Each named turn below is shown by a few rows before and after it. Which turns, in which order, take the first row of each later pair to the second? The first pair is answered.
melut:
[-0.34  1.99 -0.37  2.93  2.24  1.41  1.31 -0.38 -0.06 -0.02  1.01  2.22
  0.21  1.40 -1.24  1.24 -1.73 -6.25 -1.92 -2.13  1.26  0.55  0.63  2.30
  0.78  2.56 -0.75  0.94 -1.64 -3.49 -0.53  0.41  2.21 -0.58 -0.76 -1.15
 -3.16 -0.29 -3.73 -1.51 -2.84 -1.20  1.82 -0.53]  ->  [ 1.01  1.05 -0.92  2.49  0.38  2.48  2.68 -2.54 -0.40  1.57  0.05  0.58
  2.61  2.97 -0.25  2.39 -0.92 -4.87 -1.97  0.11 -0.37  3.11 -1.13  3.15
  2.78 -1.66 -2.06 -1.32 -1.85  0.06  0.46 -1.36  2.05 -1.89 -2.49 -0.77
  1.38 -1.76 -2.59 -2.63 -1.27  0.30 -0.55 -0.95]
[-1.65  0.79  1.36  0.02  2.54  0.23  1.83  0.64 -2.86 -0.30  1.83  1.02
 -5.02  0.69  2.08  1.34 -1.27 -1.60 -0.06  0.38 -0.82 -0.05  2.11 -0.12
 -3.09  2.01  0.11  3.57  0.22  2.32 -1.86 -0.14  0.05  0.50  2.11 -0.11
 -0.27 -1.05 -2.64  0.12 -0.40 -0.39  0.74 -0.83]  ->  [-1.40  0.77  1.48  0.35  0.23  1.11  1.98  0.05 -2.71 -0.32  1.16 -0.29
 -2.25  1.53  2.34  0.73 -1.37 -1.18 -1.60  1.10 -0.30  1.38  1.19  0.63
 -2.26  0.04 -1.88  2.23 -0.78  5.08 -1.89 -1.90  0.55  1.17 -0.07 -0.50
  3.41 -1.77 -2.55 -0.58 -0.34 -1.28  0.63 -1.60]
[ 0.51 -1.98 -3.91  0.73  2.36 -1.05  1.80 -0.23  1.37  0.56  0.05 -1.19
 -4.49 -0.81  0.05  1.05 -1.66 -2.55  2.46  1.30 -5.32  3.78 -0.66  0.49
  0.71  1.61 -1.46  0.43  1.19 -1.26 -0.03  1.39 -1.03  0.29 -0.18  0.66
  1.93 -2.34 -3.63 -2.01 -1.79  3.67 -0.26  4.37]  ->  [-0.84 -0.43 -3.00  1.92  0.66 -1.09  0.53  1.79  1.70 -1.94  0.28 -1.33
 -2.61 -1.24 -0.68 -1.83 -2.83 -3.81 -0.23 -0.93 -1.96  2.82 -0.19  0.59
 -0.68  3.82 -3.23  1.38  0.01 -1.39 -1.73  1.07 -0.41  3.50 -1.31 -0.48
  1.97 -1.56 -4.77 -1.60 -3.88 -0.04  2.74  3.57]
[-0.14  0.18 -0.59 -0.53  3.05  0.02  1.32 -0.55  0.30  1.86 -0.03  1.18
 -2.30 -0.87 -0.27  1.95  1.34 -0.17  1.35  0.66 -3.11 -0.87  0.65 -1.45
 -0.09 -0.71  2.14  0.12 -0.27 -2.22  1.39  1.64  0.19 -1.42  1.62  0.61
 -1.45  0.67 -0.14 -0.19  0.50  1.86 -0.45  1.70]  ->  [-1.52  1.94  0.76  1.00 -0.12  0.72  0.28  1.63  0.77 -0.98 -0.10  0.14
  1.65 -0.86 -0.84 -1.47 -0.08 -1.33 -2.62 -1.28  0.99 -1.11  0.77 -0.91
 -1.30  0.68 -1.01  0.51 -2.19 -0.43 -0.35  0.52  1.39  2.71 -0.93 -0.73
  0.80  1.01 -1.02 -0.20 -1.79 -2.83  2.75  0.65]
nam:
[ 1.06  0.41  1.68  1.87 -0.41  1.11  1.19  0.09 -0.99 -2.07  1.82  2.01
  3.60 -2.52 -0.58 -0.73  3.97  1.88 -3.85  1.53 -1.57 -1.55  0.41 -0.56
  0.52  4.03 -0.45  2.37  3.06  2.15 -0.69  0.15  2.10 -0.40 -1.09  0.32
  3.80 -2.00 -2.66  0.97 -0.62  0.79  1.79  1.23]  ->  [ 1.51  0.04  1.23  1.46 -0.64  1.19  1.66 -0.61 -1.14 -0.99  1.70  1.62
  3.57 -2.14 -0.14  0.05  4.29  2.37 -3.52  2.43 -2.33 -0.77 -0.09 -0.64
  1.06  2.68 -0.42  1.53  3.43  2.73 -0.18 -0.28  1.74 -1.26 -1.44  0.51
  4.77 -2.15 -1.98  0.89  0.27  1.60  0.76  1.23]
[ 1.45  0.57  0.21 -1.58  0.17  2.16 -0.38  1.96  0.75  2.75 -0.09 -0.06
  0.45  1.00  0.92  1.30 -1.47  0.86  0.20  0.68 -0.48  2.91  0.16 -2.26
 -1.19  0.66  0.66 -1.69 -0.13 -1.15  2.49 -1.27 -1.23 -1.21  0.26 -0.61
  0.33 -1.70  1.55 -1.34  1.93  0.74  0.27  0.51]  ->  [ 0.88  1.15  0.25 -1.17  0.94  1.92 -0.54  2.81  1.44  2.16  0.35  0.67
  0.06  0.17  0.27  0.62 -1.83 -0.14 -0.17 -0.08 -0.26  2.55  0.27 -2.81
 -2.09  1.73  0.71 -1.04 -0.78 -2.28  2.09 -0.62 -0.96 -0.53  0.61 -0.61
 -0.57 -1.44  0.72 -1.26  1.16  0.09  1.46  1.04]
[-0.67 -1.27 -0.05  1.38 -0.17  0.72 -0.20  0.00 -0.48 -0.63 -0.23  0.24
 -0.60 -0.25 -0.86 -0.12 -0.35 -0.13  0.89  0.91 -0.66 -1.13 -0.41  0.42
 -0.04 -0.98  0.60  0.73  0.55 -0.76 -0.68  0.71  1.34  0.53  1.39  0.09
  0.64 -0.73 -0.18 -0.59 -1.71  0.43  0.31  1.29]  ->  [-0.46 -1.42  0.06  1.14 -0.51  0.73 -0.25  0.22 -0.73 -0.90 -0.49  0.00
 -0.35 -0.17 -0.80 -0.17 -0.37  0.17  0.75  0.76 -0.36 -1.36 -0.31  0.74
 -0.12 -0.81  0.46  0.69  1.02 -0.44 -0.81  0.65  1.37  0.61  1.31  0.04
  0.75 -0.69 -0.13 -0.32 -1.62  0.31  0.23  0.94]
[ 0.90 -0.93  0.41  0.22  0.04  0.17  0.15 -1.18 -0.71 -1.63  0.43  0.49
 -0.90 -0.04 -0.22 -0.74  0.58  1.88  0.56  0.57 -0.85 -1.84  0.69 -0.02
  0.11  0.62  0.68  2.43  3.01  0.52  0.81 -0.35  0.31  0.72  0.29  0.49
  0.25  0.24  0.08  0.81 -0.89  1.05 -0.86 -0.58]  ->  [ 1.01 -0.99  0.30  0.05  0.29  0.27  0.46 -1.64 -0.53 -0.80  0.27  0.68
 -0.93  0.06  0.19 -0.05  0.85  1.81  0.80  1.18 -1.78 -1.14  0.36 -0.15
  0.46 -0.31  0.80  1.77  2.86  0.46  1.30 -0.58  0.17  0.07  0.36  0.53
  0.55 -0.17  0.35  0.77 -0.40  1.71 -1.44 -0.48]
ven:
[-1.26  2.90  2.02  1.38 -1.34 -1.13 -2.05  1.36  1.94  0.98  2.07  3.05
  0.14 -0.75 -0.24 -3.63 -1.51 -1.89 -2.21 -2.12  2.13  2.56 -0.09 -1.91
 -1.18  1.86 -0.34 -1.36 -3.49 -5.28  0.57  0.39  1.59  0.17 -3.20 -1.79
 -1.97  1.21 -2.23  0.24  1.51 -0.80  3.98  0.35]  ->  [-0.68  1.97  2.50  1.26 -0.84 -1.76 -2.39  1.85  1.14 -0.42  2.11  3.07
 -1.24 -1.18 -0.44 -3.57 -1.47 -1.55 -1.35 -2.35  2.76  0.06  0.66 -1.18
 -1.82  3.99  0.56  0.54 -1.63 -5.51  0.40  1.90  1.47  0.67 -1.93 -1.38
 -3.50  1.71 -2.19  1.29  0.76 -0.80  4.04  0.13]
[ 0.87  0.38 -1.61  1.78  0.63  0.89 -0.48  1.98  0.24  2.94 -1.70  2.13
  0.78 -2.26 -0.43  1.19  0.01  0.41  0.03  2.11 -2.82  1.33 -0.09 -1.31
  0.35 -0.34 -0.51 -1.57  1.15 -2.45  0.75  0.66 -1.12 -1.12  2.45  2.53
 -0.19  0.92  1.01  0.63  3.34  1.84 -1.68  1.16]  ->  [ 0.54  0.62 -1.68  2.26  0.79  1.05 -0.40  2.16  0.71  2.76 -1.47  2.60
  1.13 -2.37 -0.80  0.90 -0.29 -0.05 -0.13  2.00 -3.17  1.60 -0.39 -1.49
  0.31 -0.31 -0.84 -1.51  0.69 -2.66  0.61  0.68 -0.79 -0.63  2.23  2.32
  0.21  0.82  0.37  0.26  2.98  1.75 -1.26  1.56]
[ 0.72 -0.22 -0.17 -0.84 -1.48 -0.27 -0.55 -1.46 -0.05  1.14  0.19  0.02
 -0.79  1.22  0.59  1.71  1.53  0.83  0.39  0.77  1.29  0.49  0.96 -0.58
  0.25 -0.60  0.00 -0.58  0.29  0.45  0.55 -0.33 -1.14 -1.62 -0.67  0.16
 -0.70  0.30  2.00  0.59  1.42 -0.08 -0.97 -1.76]  ->  [-0.01  0.67 -0.49  0.01 -1.30  0.19 -0.18 -1.52  1.11  1.71  0.58  0.27
  0.39  0.97 -0.08  1.39  1.10 -0.19 -0.29  0.74  0.23  2.00  0.36 -1.26
  0.25 -1.76 -0.82 -1.34 -1.32  0.32  0.16 -0.91 -0.65 -1.21 -1.40 -0.29
  0.63 -0.03  1.15 -0.38  1.17 -0.58 -0.28 -0.73]

Each pair is 2 to 3 turns apart.
[ 3.43 -2.91 -1.16  0.34  1.12  0.12  1.02 -1.36 -2.36  1.06 -2.79  0.25
  1.27  1.52  2.19  2.74  2.60  2.85  2.70  1.00 -2.09 -0.10 -0.59  2.14
  0.17 -0.46  0.23  1.00  3.24  1.77  2.22  1.94 -1.71 -1.74  2.01  1.35
  1.98 -1.55  2.09 -1.41  3.34  3.52 -3.84 -1.03]  ->  [ 0.26  0.18 -1.84  2.71  3.84  0.08  1.50 -0.78  1.49  3.09 -1.00  3.14
  1.49 -0.19  0.39  2.03  0.57 -1.44  1.78 -0.55 -5.50  3.21 -1.56 -1.35
 -0.56 -2.05 -0.34 -0.95 -2.05 -2.05  1.58  1.88 -0.96 -1.15  1.90  0.40
  0.63 -1.73 -1.03 -4.29  2.84  3.03 -0.67  2.50]  ven nam
[ 1.41 -0.37 -0.60 -2.10  1.35 -0.10 -0.73 -0.48  0.17  3.16 -0.43  0.45
 -2.50  1.13  1.19  2.36  0.45  0.10  1.32  0.19  0.76  0.70  0.96 -0.76
  0.42 -0.49  1.06 -1.17  0.40 -2.00  0.70 -0.30 -1.27 -1.92  0.49 -0.20
 -4.15  1.04  1.10  2.29  3.47  1.44 -1.21 -0.04]  ->  [-0.35  1.94  0.26 -0.62 -1.06  0.60 -1.45  1.49  1.31  1.87 -0.18  0.20
  0.95  1.10  0.63 -0.54 -0.91 -1.42 -2.52 -1.56  3.28  1.55  0.68 -0.90
 -0.58 -0.31 -1.98 -1.71 -2.53 -1.21 -1.02 -1.69 -0.19  1.29 -2.02 -1.32
 -2.00  1.10 -0.24  1.49  1.79 -2.71  1.69 -0.67]  nam ven melut
[-0.90  2.11 -0.66  1.65  1.95 -1.44  0.71  0.43 -0.62 -2.04 -0.29  0.15
  0.35 -1.70 -1.50 -3.03 -2.19  0.16  0.87 -0.26  0.88 -0.45 -0.07 -0.26
 -0.82  2.96 -0.04  2.18 -0.37 -0.01 -0.51  1.49  1.11  1.79 -1.37  0.15
  0.14  0.67 -2.39 -0.06 -3.25 -1.04  1.17  2.59]  ->  [ 0.56  0.02 -1.03  1.40  1.67 -1.29  1.54 -1.55 -1.62 -1.80 -0.95 -1.04
  0.83 -0.99 -1.14 -1.87 -1.59  1.86  2.08  1.63 -0.88 -0.38 -0.63  0.75
  0.30  1.03  0.39  2.21  1.52  2.65  0.29  1.28  1.09  0.88 -1.10  0.95
  2.61 -0.49 -1.46 -0.38 -3.04  0.99 -0.99  2.81]  melut ven ven
[-1.19  0.29 -0.08  0.10 -1.79  0.11  1.45  1.13  2.42  0.28 -0.92 -1.24
 -0.46 -0.49  0.97 -0.28 -2.25 -1.70  1.36  0.77 -2.35  2.37 -0.10  1.51
 -1.31 -1.83 -2.20 -0.63  0.91  1.61 -0.73 -1.24  1.66  0.51 -0.27 -0.80
  4.17 -1.21  0.59 -1.37 -0.54 -1.92 -2.39  0.04]  ->  [-0.06 -1.07  0.25 -0.76 -1.25 -0.62  0.68  1.52  0.74 -1.25 -1.20 -1.48
 -2.29 -0.63  1.01 -0.08 -1.61 -0.49  2.56  0.71 -1.06 -0.89  1.20  2.46
 -2.09  1.12 -0.53  1.61  3.97  1.32 -0.62  0.00  1.34  0.70  1.57 -0.22
  2.05 -0.55  1.08  0.23 -1.14 -1.55 -2.96 -0.81]  ven ven ven
[ 0.53 -0.54  1.10 -0.33 -0.49  0.36 -0.91 -0.20 -0.25  2.30  1.34 -2.07
  2.60  3.12  4.29  1.47  1.66  0.14 -2.25 -0.49  2.02  3.23 -0.11 -0.14
  0.18 -1.89 -2.79 -1.33 -1.53 -1.24  0.37 -1.87 -0.34 -0.84 -2.50 -1.52
  0.42  0.82  1.94 -1.43  3.08 -1.50 -1.62 -3.48]  ->  [-1.68  0.66  0.77  2.16  2.21 -0.39 -0.39  0.41  2.18  1.63  2.57  0.24
  2.13  0.76  2.04  0.46 -0.35 -2.93 -2.51 -1.43 -1.16  3.74 -0.42 -2.05
 -0.72 -1.56 -2.46 -0.40 -4.02 -3.59 -0.39 -0.42  0.68  0.77 -1.42 -2.00
 -0.50  0.59 -0.98 -3.35  0.48 -2.02  1.21 -0.48]  nam ven
[ 1.73 -3.08  0.69  0.94 -1.18 -0.27 -0.70  1.57 -2.63 -2.24 -3.89  0.55
  3.03 -2.55 -1.85  1.22 -0.90  0.02 -0.83 -0.26  0.07  0.38 -2.66  2.27
  0.28 -0.73 -3.14  0.95 -0.17  1.01 -1.39  0.66  1.18  2.12 -2.68 -1.56
  3.78 -0.27 -1.11 -2.19 -2.50  1.26 -1.46 -0.44]  ->  [ 1.54 -3.27  0.43  1.26  0.02 -0.59 -0.29  1.11 -2.45 -2.02 -3.67  1.15
  2.35 -3.08 -2.38  1.59 -1.01 -0.22 -0.03  0.21 -1.54  0.45 -2.79  2.10
  0.16 -1.12 -2.43  1.15 -0.23  0.36 -1.20  1.05  1.23  1.78 -2.14 -1.45
  3.51 -0.38 -1.59 -2.80 -2.63  1.95 -1.43  0.44]  nam ven
[-0.06 -1.23  0.68 -3.84  2.08 -0.18  2.63  1.20 -3.06 -1.87 -0.56 -2.31
 -0.04  0.12 -0.01 -0.88  0.53  1.21  0.03  0.16  3.71 -2.91  2.66 -0.92
 -1.15  2.58  1.65  0.59  1.84  2.21 -0.26  1.45 -0.65 -0.43  0.38 -0.78
 -3.43  1.81  2.86  1.01  3.04  1.57 -0.55  0.88]  ->  [ 0.42 -1.23  0.70 -4.02  0.45  0.63  3.08  0.58 -3.18 -0.82 -0.95 -3.35
  1.50  1.25  0.73 -0.55  0.81  1.73 -0.80  0.84  4.05 -1.27  1.82 -0.66
 -0.16  0.69  0.45 -1.02  1.02  3.95  0.02 -0.20 -0.68 -1.10 -1.29 -0.67
 -1.19  1.21  3.67  0.75  4.14  1.61 -1.27  0.15]  nam melut nam
[ 3.39 -4.81  0.62 -0.56 -1.58 -0.79  4.64  1.27 -0.65 -0.40 -3.28  2.68
 -0.81  0.66  3.06  1.15 -2.16 -2.10  2.52  0.48  0.78 -1.23 -2.39 -0.69
  1.03  0.76  4.32 -0.54  3.94  1.97  1.06  0.06 -0.11  1.40 -2.81  1.76
  1.41 -0.03  2.32 -1.80  0.61 -2.36 -1.89  1.58]  ->  [ 3.36 -4.07  0.91 -1.34 -2.02 -0.58  4.00  2.04 -0.98 -0.44 -3.12  2.50
 -1.40  1.05  3.59  0.90 -1.71 -1.83  1.98 -0.37  2.87 -1.34 -1.84 -0.92
  0.71  1.82  4.32 -0.76  3.90  0.91  0.95 -0.13 -0.55  1.11 -3.00  1.66
 -0.30  0.93  2.86 -0.66  1.10 -3.22 -1.82  0.70]  melut ven
[-0.30  0.48 -1.52 -0.06  1.57 -1.10  1.18 -0.71 -0.03  1.19  0.47  1.07
 -2.19 -0.86 -0.60  1.91 -0.85 -0.71  5.21 -0.33 -1.56  0.38  1.27 -0.41
  2.20  0.24  1.31 -1.18 -0.16 -1.44  1.61  0.22 -1.59 -1.69  2.73  0.56
 -3.94 -1.84 -1.62  0.16  1.29  3.41 -0.48 -0.27]  ->  [-1.30  1.54  0.16  0.88 -1.88 -0.69 -0.32  2.08 -0.57 -2.84  0.27 -0.29
  0.91 -0.78 -1.11 -2.01 -1.94 -0.82  1.57 -2.37  4.22 -1.83  2.19  1.08
  0.51  3.30 -1.34  0.40 -0.50  0.34 -0.46 -0.25 -0.58  2.72  0.95 -0.31
 -2.67 -0.93 -1.99  1.42 -1.19 -1.45  2.32 -2.53]  melut ven
[-3.19  1.68  1.37  5.51 -0.53  1.67  1.51  0.57  1.57 -3.01 -0.70 -0.75
  3.71 -3.15 -4.11 -2.52 -2.18 -2.64 -2.44  1.91 -4.47  1.58  0.20 -0.82
 -0.66 -1.60 -1.98  1.41 -1.80  3.92 -2.38 -0.54  2.09  4.93 -1.50 -0.07
  6.47 -1.10 -3.69 -2.55 -3.53 -1.99  2.34  2.44]  ->  [-1.36 -0.72  2.47  4.29 -0.77  0.75  0.52  1.14 -1.39 -6.12 -1.71 -1.92
  2.03 -3.32 -3.75 -2.67 -1.28 -0.23 -1.10  1.93 -1.77 -3.26  2.00  1.39
 -1.43  2.42 -0.37  4.89  3.24  5.32 -2.21  1.26  1.87  5.75  0.36  0.62
  4.79 -0.25 -2.27 -0.05 -4.58 -1.98  1.40  0.57]  nam ven
[ 1.85 -1.05  0.46  0.48 -3.01  1.42  1.67  1.00 -0.93 -3.35 -0.87 -1.76
  2.27 -0.22 -0.44 -1.99  1.46  0.53 -1.00 -2.31 -0.84 -2.28  1.02  4.31
 -0.22 -1.50 -0.07  0.84  3.94  5.34  0.16  1.05  0.84  3.49  1.33 -0.93
  5.37 -1.02 -1.27 -1.30 -2.68 -0.70 -0.02 -1.54]  ->  [ 3.50 -1.68 -0.68 -1.58 -0.45  1.11  2.40 -0.99 -1.08  0.59 -0.68 -1.00
 -1.47  0.39  0.88  1.95  3.10  1.37  2.22 -0.82 -3.84 -1.13  0.89  3.41
  1.30 -3.09  2.70 -0.55  4.84  3.22  2.15  1.33 -0.67 -1.35  2.82  0.31
  2.59 -1.37  0.56 -0.81  1.05  3.54 -3.30 -0.74]  melut ven
[ 1.73 -0.17  1.27 -0.15  1.15  0.54  1.27  0.67  0.19  0.61  1.37  0.96
  0.55  2.03 -1.49 -1.31 -0.91 -0.47 -0.74  2.04 -1.68  2.07  0.16 -0.31
  0.44 -0.81  1.49 -0.05  0.42 -1.07 -0.56  0.11 -1.87 -1.60  0.62  0.57
 -0.40  0.26  0.15 -0.35  1.57  0.70  0.00  0.73]  ->  [ 1.06  0.40  1.64  0.64  0.86  0.33  0.94  1.54  0.51 -0.70  1.66  1.13
  1.32  1.54 -2.29 -2.39 -1.43 -1.23 -1.66  1.19 -0.73  1.55  0.20 -0.60
 -0.08  0.12  0.81  0.55 -0.41 -1.20 -1.17  0.15 -1.38 -0.32  0.22  0.27
 -0.10  0.45 -0.57 -0.45  0.52 -0.55  1.50  0.68]  ven melut
